(in the rows, 128 means zero)
Each path below is one point turned by a fixed rotation once a step. After each direction that follows a path, write how fast that rotation turns it, in degrees per step (0 if it stays still).
Each turn is a multiple of 5 degrees from 10 to 175, or 0.
Each row of a path follows its step; steps can be skipped.
Rotation 1:
step 0: [123 132 126 126 133 132 125 143 117 134 133 141 123 137 125 126 120 124
 112 140 113 133 139 130 141 127 116 143 139 134 129 129 124 120 119 127
 125 139 139 130 143 144 119 125 126 126 130 123 138 118 136 122 131]
step 1: [126 119 129 126 140 132 116 135 121 120 126 144 123 131 118 124 137 138
 126 125 132 129 137 129 131 120 123 154 132 125 127 132 128 121 114 125
 131 132 145 136 127 131 117 107 132 142 128 133 122 127 134 131 137]
step 2: [128 130 130 135 144 120 128 135 123 135 128 137 133 129 121 132 140 133
 120 121 139 119 124 123 139 110 124 137 133 130 129 135 126 116 117 121
 129 132 130 131 141 139 121 143 137 134 133 143 115 123 133 129 144]
step 3: [131 126 119 136 139 119 123 130 116 140 123 142 126 139 114 126 122 126
 117 127 129 133 128 130 125 129 132 141 124 140 135 131 126 125 108 121
 126 139 124 123 150 131 119 133 130 126 150 133 131 127 124 131 120]
step 4: [130 118 128 129 138 120 117 137 142 123 129 134 119 135 110 132 122 130
 119 129 138 144 135 120 131 117 125 146 136 133 122 120 134 125 118 133
 126 142 140 141 124 135 129 130 120 126 144 135 127 127 122 132 122]
step 5: [116 124 125 132 137 116 124 130 131 125 125 130 145 133 122 136 144 125
 117 135 132 131 140 134 137 125 120 134 131 132 119 134 121 115 108 130
 123 136 135 145 133 143 124 139 115 132 125 123 131 126 129 122 130]
step 6: [132 124 128 127 143 128 136 128 118 125 119 144 119 131 123 119 136 135
 125 116 127 139 139 146 146 121 119 131 128 126 128 140 127 124 108 120
 125 128 138 133 142 138 127 128 120 130 135 125 131 128 123 125 116]
step 7: [123 132 126 126 141 125 117 137 120 119 139 136 127 130 119 127 128 141
 120 117 127 136 128 116 149 112 123 132 132 132 140 123 138 131 125 122
 117 137 140 138 139 138 125 125 131 135 134 130 138 121 122 118 133]
step 8: [117 127 124 132 138 130 116 149 124 129 116 137 136 136 112 131 119 128
 116 124 130 114 143 126 133 125 121 144 130 125 133 130 126 113 117 120
 125 134 127 134 131 136 124 122 138 125 136 119 133 125 128 116 135]
step 9: [145 126 134 131 139 137 123 147 118 125 118 131 125 124 112 124 134 126
 127 131 130 135 141 132 134 117 124 145 130 129 125 126 111 124 109 119
 132 145 130 132 133 131 131 132 133 135 130 142 125 124 132 131 130]
Directions:
[127 127 126 126 130 131 126 125 127 127 127 131 130 126 126 128 128 132
 130 128 124 122 128 126 129 128 130 132 131 127 130 128 125 132 128 124
 130 127 128 126 125 128 129 130 132 125 130 131 126 124 128 127 130] | 55
[131 128 128 124 129 129 128 127 129 127 130 127 130 130 128 125 122 128
 130 133 125 130 123 131 130 127 129 126 129 128 132 128 127 128 126 128
 125 128 129 131 127 130 127 124 129 131 133 131 127 130 130 129 126] | 115
Rotation 2:
step 0: [140 110 138 135 124 135 140 129 128 120 141 132 130 139 122 123 122 136
 125 133 124 130 123 129 135 136 139 135 127 130 111 123 138 123 137 137
 141 120 125 121 126 122 128 122 129 123 125 128 115 140 123 127 121]
step 1: [130 133 130 129 135 140 130 119 118 145 138 127 123 138 114 141 128 132
 124 134 118 124 133 126 128 137 113 115 124 128 123 135 147 118 136 130
 127 125 115 121 128 127 130 125 135 134 127 130 120 130 125 138 126]
step 2: [135 128 128 125 126 117 116 120 121 124 130 123 129 127 136 128 127 128
 120 123 119 143 152 123 123 133 119 122 135 116 124 132 138 113 123 126
 123 139 120 119 129 128 120 130 133 117 117 128 133 141 134 135 129]
step 3: [126 134 134 114 126 123 122 116 135 106 134 118 130 127 128 130 144 127
 122 131 120 122 136 117 137 118 125 134 134 117 123 121 141 129 116 122
 124 133 133 126 118 127 121 128 119 134 140 127 123 124 136 131 129]
step 4: [128 129 126 135 119 138 130 128 125 119 129 130 130 121 134 120 134 127
 124 140 116 126 134 124 146 132 130 124 130 134 125 141 126 119 130 144
 124 135 139 136 126 125 128 127 113 130 146 137 130 127 144 115 121]
step 5: [123 121 121 124 135 136 128 128 127 142 133 137 115 130 130 121 126 131
 120 124 134 124 132 129 148 122 125 127 127 124 138 128 115 120 125 131
 116 125 131 115 119 130 131 115 135 132 132 138 114 134 137 114 118]
step 6: [110 128 121 126 132 138 133 132 129 141 137 146 137 126 123 129 126 128
 124 129 127 132 143 131 134 120 125 123 134 122 121 138 114 134 123 113
 126 128 144 121 131 125 135 129 129 126 118 126 135 130 136 144 129]
step 7: [122 124 133 122 127 133 129 132 134 125 124 125 131 133 130 125 132 119
 126 124 131 130 148 125 134 121 124 140 146 134 132 117 121 132 154 122
 135 121 139 131 134 124 123 125 118 115 121 118 125 132 123 136 126]
step 8: [126 121 141 115 127 128 126 114 117 133 122 126 124 124 129 124 137 129
 134 135 122 117 124 119 129 126 124 124 124 133 118 128 124 137 144 138
 133 119 147 139 143 127 123 129 133 137 120 124 118 130 130 128 136]
step 9: [139 110 131 125 128 117 126 128 120 127 131 138 130 117 128 130 129 133
 127 120 124 128 129 131 134 145 134 139 117 120 117 137 125 127 140 138
 134 129 123 134 133 136 137 121 130 134 116 123 119 133 128 131 109]
Directions:
[130 129 129 127 124 127 123 127 126 125 131 128 127 126 125 131 128 124
 130 126 127 128 127 127 126 131 127 131 129 125 130 130 134 123 128 130
 130 129 130 130 127 128 127 129 132 132 127 130 128 128 126 130 127] | 45
Rotation 3:
step 0: [120 145 127 116 108 133 124 134 119 141 133 130 125 129 147 123 128 134
 132 127 132 120 132 114 126 123 115 131 116 121 132 106 119 122 124 130
 129 133 128 124 133 132 129 119 135 131 132 117 137 143 122 126 117]
step 1: [112 140 128 130 130 115 133 137 137 131 121 116 115 116 141 129 122 127
 123 130 130 109 126 132 128 118 117 118 125 134 134 127 124 139 125 127
 116 129 127 116 135 126 121 117 117 136 134 120 135 143 140 130 115]
step 2: [121 121 129 125 122 119 126 128 127 123 147 132 123 105 125 121 120 119
 122 147 121 106 139 136 129 125 117 130 115 139 127 129 120 130 126 139
 123 128 130 135 139 128 121 135 139 137 127 117 128 133 136 123 126]
step 3: [123 137 127 126 126 134 119 125 137 127 143 128 127 117 141 124 128 123
 130 129 123 134 134 127 132 124 107 130 120 151 131 116 127 117 136 127
 130 138 143 134 137 125 140 140 133 133 123 133 133 140 126 142 113]
step 4: [133 142 139 128 141 130 129 128 132 133 133 140 127 121 136 126 124 115
 138 134 135 122 126 116 132 117 131 116 127 136 134 124 128 115 124 145
 123 138 129 116 129 125 121 132 110 133 122 114 128 140 126 136 107]
step 5: [110 143 132 136 130 127 135 125 134 139 134 132 140 121 124 119 135 120
 121 139 143 119 129 127 139 121 120 136 113 114 126 127 125 121 119 135
 132 132 129 127 125 130 132 130 134 130 124 114 126 149 136 114 116]
step 6: [121 137 123 127 147 134 131 121 149 129 127 115 136 118 128 130 134 128
 112 143 130 119 136 128 125 122 126 130 132 138 142 130 126 144 131 126
 130 127 149 135 137 121 127 129 133 132 120 124 133 140 136 127 113]
step 7: [137 134 132 117 130 139 116 116 127 125 142 137 125 121 129 133 125 136
 124 143 132 120 138 117 116 132 126 126 127 129 144 115 123 122 136 146
 133 133 138 137 136 133 110 131 131 133 116 121 131 137 127 118 121]
step 8: [113 152 126 132 124 134 125 123 135 123 130 125 121 128 145 128 120 142
 124 130 139 137 133 127 118 124 108 124 128 124 126 114 129 115 129 130
 131 135 127 126 129 135 126 115 126 126 119 128 121 143 126 122 108]
step 9: [121 139 132 132 137 114 133 141 130 121 130 123 127 124 137 126 111 127
 117 136 129 113 139 129 120 108 130 124 139 137 127 136 133 133 121 143
 129 126 121 123 135 122 124 118 125 121 119 115 123 136 134 117 109]
Directions:
[127 128 129 130 131 130 126 132 128 126 124 124 124 127 132 129 125 127
 127 126 128 132 124 127 131 127 130 129 129 130 128 128 128 134 128 128
 129 127 133 130 126 126 128 128 125 128 128 130 129 127 131 129 123] | 140
Rotation 4:
step 0: [123 130 126 131 134 128 144 116 146 128 128 130 112 124 116 128 138 116
 119 120 130 127 132 138 124 116 138 136 132 133 142 137 115 126 134 123
 126 141 120 123 118 150 122 133 134 127 132 114 118 130 131 129 139]
step 1: [132 135 122 134 122 129 128 130 132 133 136 125 124 127 131 144 129 134
 133 137 125 140 141 133 125 116 138 137 130 143 143 127 129 132 143 123
 119 142 108 117 136 111 126 114 130 138 132 117 126 134 132 132 128]
step 2: [141 136 127 125 146 132 132 141 128 122 113 142 132 120 128 138 124 138
 133 126 124 130 145 143 129 123 124 117 138 127 145 123 134 127 136 122
 132 134 122 135 123 117 106 133 132 128 130 135 126 117 135 131 129]
step 3: [117 127 129 130 130 126 127 137 130 122 105 137 114 143 115 137 136 140
 130 120 125 136 126 139 139 125 124 135 130 144 122 130 131 133 123 124
 132 140 122 121 121 119 136 140 136 121 117 130 140 111 126 129 123]
step 4: [120 114 131 139 129 130 123 127 146 120 122 121 115 139 133 116 141 112
 131 136 135 132 130 146 121 126 117 131 132 137 143 121 130 131 127 132
 129 127 130 131 131 119 118 142 129 132 108 121 138 132 134 128 136]
step 5: [130 125 120 129 139 146 133 131 146 129 148 133 108 126 126 133 139 137
 120 117 131 115 129 136 129 118 130 140 127 126 131 120 123 140 134 131
 127 141 141 118 141 125 126 130 129 131 128 128 126 129 140 134 140]
step 6: [129 126 128 122 121 119 122 136 133 138 137 146 116 131 126 148 128 118
 135 121 118 124 137 133 126 136 130 148 117 130 131 123 131 127 132 119
 138 138 121 127 116 118 111 122 125 146 128 126 122 133 141 125 129]
step 7: [128 133 138 118 136 131 125 133 132 136 120 122 119 127 126 130 140 134
 140 124 119 116 145 143 119 121 132 139 138 129 121 132 123 126 121 142
 123 137 115 149 117 120 114 122 141 131 134 134 134 121 121 130 126]
step 8: [115 133 140 124 120 134 127 145 137 116 134 119 127 131 126 131 128 136
 145 122 123 119 126 135 141 130 116 143 134 134 144 130 135 126 135 133
 124 121 114 112 125 129 123 139 133 125 120 132 139 115 118 137 125]
step 9: [121 137 122 127 126 131 141 126 129 130 134 118 117 128 120 122 140 111
 121 117 129 113 130 140 127 135 121 116 137 143 141 121 130 123 135 123
 133 142 126 124 112 131 122 144 122 119 123 121 140 130 135 141 133]
Directions:
[131 128 131 127 125 128 130 131 128 129 128 128 135 128 127 125 127 129
 125 134 130 127 123 125 127 126 130 126 126 127 125 129 128 130 127 128
 131 126 132 130 125 128 130 126 124 127 129 128 126 128 125 127 128] | 0
[125 126 131 130 125 127 128 131 132 127 128 129 125 126 126 125 133 127
 129 130 129 129 123 130 126 127 126 125 129 127 127 129 127 126 129 130
 127 125 124 126 129 132 129 129 133 128 130 129 131 126 127 125 125] | 85
